[[134 130 135 122]
 [140 113 122 138]
 [146 148 140 103]
 [150 150 141 101]
 [117 110 112 143]
 [155 101 108 145]]
=>
[[155 101 108 145]
 [117 110 112 143]
 [140 113 122 138]
 [134 130 135 122]
 [146 148 140 103]
 [150 150 141 101]]

[[109 140]
 [103 133]
 [148 112]]
=>
[[148 112]
 [103 133]
 [109 140]]

[[127  99]
 [119 115]
 [140 140]
 [136 153]
 [158 123]
 [150 152]
 [115 116]
 [123 107]
 [106 114]
 [125 138]]
=>
[[127  99]
 [123 107]
 [106 114]
 [119 115]
 [115 116]
 [158 123]
 [125 138]
 [140 140]
 [150 152]
 [136 153]]

[[133 142 103 128 118 134 140 121 138 133]
 [134 138 123 129 123 128 120 120 140 143]]
=>
[[134 138 123 129 123 128 120 120 140 143]
 [133 142 103 128 118 134 140 121 138 133]]

[[139 119 130 122 140 113 123 123 135 125]
 [120 133 133 143 116 142 135 132 118 123]
 [134 122 137 135 130 124 131 128 125 122]
 [128 126 139 144 122 134 132 132 120 120]
 [134 120 135 131 134 122 134 123 124 119]
 [132 130 116 103 139 116 110 129 150 144]
 [124 131 128 131 123 128 128 134 127 129]
 [114 135 129 142 110 145 148 132 108 124]]
=>
[[139 119 130 122 140 113 123 123 135 125]
 [134 120 135 131 134 122 134 123 124 119]
 [134 122 137 135 130 124 131 128 125 122]
 [128 126 139 144 122 134 132 132 120 120]
 [132 130 116 103 139 116 110 129 150 144]
 [124 131 128 131 123 128 128 134 127 129]
 [120 133 133 143 116 142 135 132 118 123]
 [114 135 129 142 110 145 148 132 108 124]]

[[136 135 139 108]
 [118 118 116 109]
 [117 106 132 147]
 [141 150 109 104]]
=>
[[117 106 132 147]
 [118 118 116 109]
 [136 135 139 108]
 [141 150 109 104]]

[[125 126 107 151]
 [129 151 125 110]
 [128 112 129 136]]
=>
[[128 112 129 136]
 [125 126 107 151]
 [129 151 125 110]]

[[124 139 112 129 142 124 153 109 127 132 127 107 114 154 123 151]
 [136 134 116 127 111 114 128 148 126 146 116 145 119 122 129 133]
 [126 126 142 152 134 111 114 131 141 147 132 150 154 121 149 129]
 [115 127 143 134 148 146 136 116 135 117 144 112 144 133 124 117]]
=>
[[126 126 142 152 134 111 114 131 141 147 132 150 154 121 149 129]
 [115 127 143 134 148 146 136 116 135 117 144 112 144 133 124 117]
 [136 134 116 127 111 114 128 148 126 146 116 145 119 122 129 133]
 [124 139 112 129 142 124 153 109 127 132 127 107 114 154 123 151]]
---
[[105 133 108 123 107 150 142 105 115 114]
 [110 155 148 149 107 155 152 103 102 118]
 [108 113 105 116 129 116 105 147 146 126]
 [130 108 117 105 130 125 143 156 109 150]]
=>
[[105 133 108 123 107 150 142 105 115 114]
 [108 113 105 116 129 116 105 147 146 126]
 [110 155 148 149 107 155 152 103 102 118]
 [130 108 117 105 130 125 143 156 109 150]]

[[144 143 130 149 122 148 124 139 113 117 117 128 146 133]
 [106 104 149 105 142 112 148 138 131 140 118 107 125 148]
 [107 107 150 140 138 149 150 148 109 146 116 131 149 150]
 [128 118 107 114 140 108 110 106 144 143 127 124 107 115]]
=>
[[106 104 149 105 142 112 148 138 131 140 118 107 125 148]
 [107 107 150 140 138 149 150 148 109 146 116 131 149 150]
 [128 118 107 114 140 108 110 106 144 143 127 124 107 115]
 [144 143 130 149 122 148 124 139 113 117 117 128 146 133]]

[[134 148 141 109 148 147]
 [105 105 106 107 132 112]]
=>
[[105 105 106 107 132 112]
 [134 148 141 109 148 147]]

[[101  99  99 148 111 154]
 [142 140 140 110 140 113]
 [139 138 138 113 138 115]
 [138 131 130 107 148 125]
 [140 138 137 115 142 122]
 [147 143 142 113 151 123]]
=>
[[101  99  99 148 111 154]
 [138 131 130 107 148 125]
 [139 138 138 113 138 115]
 [140 138 137 115 142 122]
 [142 140 140 110 140 113]
 [147 143 142 113 151 123]]

[[106 130 141 140 139 142 109 143 155]
 [116 130 135 136 134 134 119 136 141]
 [148 125 117 116 119 116 146 114 103]
 [124 130 131 130 129 136 115 130 136]]
=>
[[106 130 141 140 139 142 109 143 155]
 [116 130 135 136 134 134 119 136 141]
 [124 130 131 130 129 136 115 130 136]
 [148 125 117 116 119 116 146 114 103]]

[[137 141 157]
 [121 149 131]]
=>
[[121 149 131]
 [137 141 157]]

[[119 120]
 [125 126]
 [126 116]
 [148 131]
 [105 127]]
=>
[[105 127]
 [119 120]
 [125 126]
 [126 116]
 [148 131]]

[[142 106 124]
 [146 122 125]
 [116 131 111]
 [115 119 130]
 [110 132 122]
 [109 130 127]
 [103 137 112]]
=>
[[103 137 112]
 [109 130 127]
 [110 132 122]
 [115 119 130]
 [116 131 111]
 [142 106 124]
 [146 122 125]]

[[116 114 107 116 117 110 151 146 109 149 146 114 149]
 [110 141 143 147 109 144 108 118 112 107 114 104 134]
 [112 116 105 109 106 146 139 118 109 130 138 107 116]
 [147 136 144 149 147 147 113 117 142 141 121 152 143]
 [150 103 103 104 147 148 140 124 149 147 137 147 148]
 [153 109 108 146 152 148 107 111 152 136 107 150 147]
 [123 122 109 119 129 149 141 107 115 134 146 109 137]]
=>
[[110 141 143 147 109 144 108 118 112 107 114 104 134]
 [112 116 105 109 106 146 139 118 109 130 138 107 116]
 [116 114 107 116 117 110 151 146 109 149 146 114 149]
 [123 122 109 119 129 149 141 107 115 134 146 109 137]
 [147 136 144 149 147 147 113 117 142 141 121 152 143]
 [150 103 103 104 147 148 140 124 149 147 137 147 148]
 [153 109 108 146 152 148 107 111 152 136 107 150 147]]
---
[[142 136 119 102 131]
 [142 136 131 111 127]
 [141 136 131 109 128]
 [139 136 111  99 127]
 [142 136 130 111 127]]
=>
[[142 136 131]
 [141 136 131]]

[[126 123 124 131 134]
 [109 135 135 131 100]
 [128 134 132 121 131]
 [111 139 139 125 101]]
=>
[[109 135 135]
 [128 134 132]]

[[122 135 128 138]
 [127 129 123 141]
 [121 126 121 127]
 [128 137 132 100]]
=>
[[127 129 123]
 [121 126 121]]

[[134 150 132 133 144]
 [124 120 140 143 115]
 [132 114 126 119 125]]
=>
[[124 120 140]
 [132 114 126]]

[[107 135 151]
 [124 129 133]
 [107 135 148]
 [134 141 136]]
=>
[[124 129 133]
 [107 135 148]]

[[115  99 123]
 [120 107 127]
 [127 118 131]
 [137 149 131]]
=>
[[120 107 127]
 [127 118 131]]
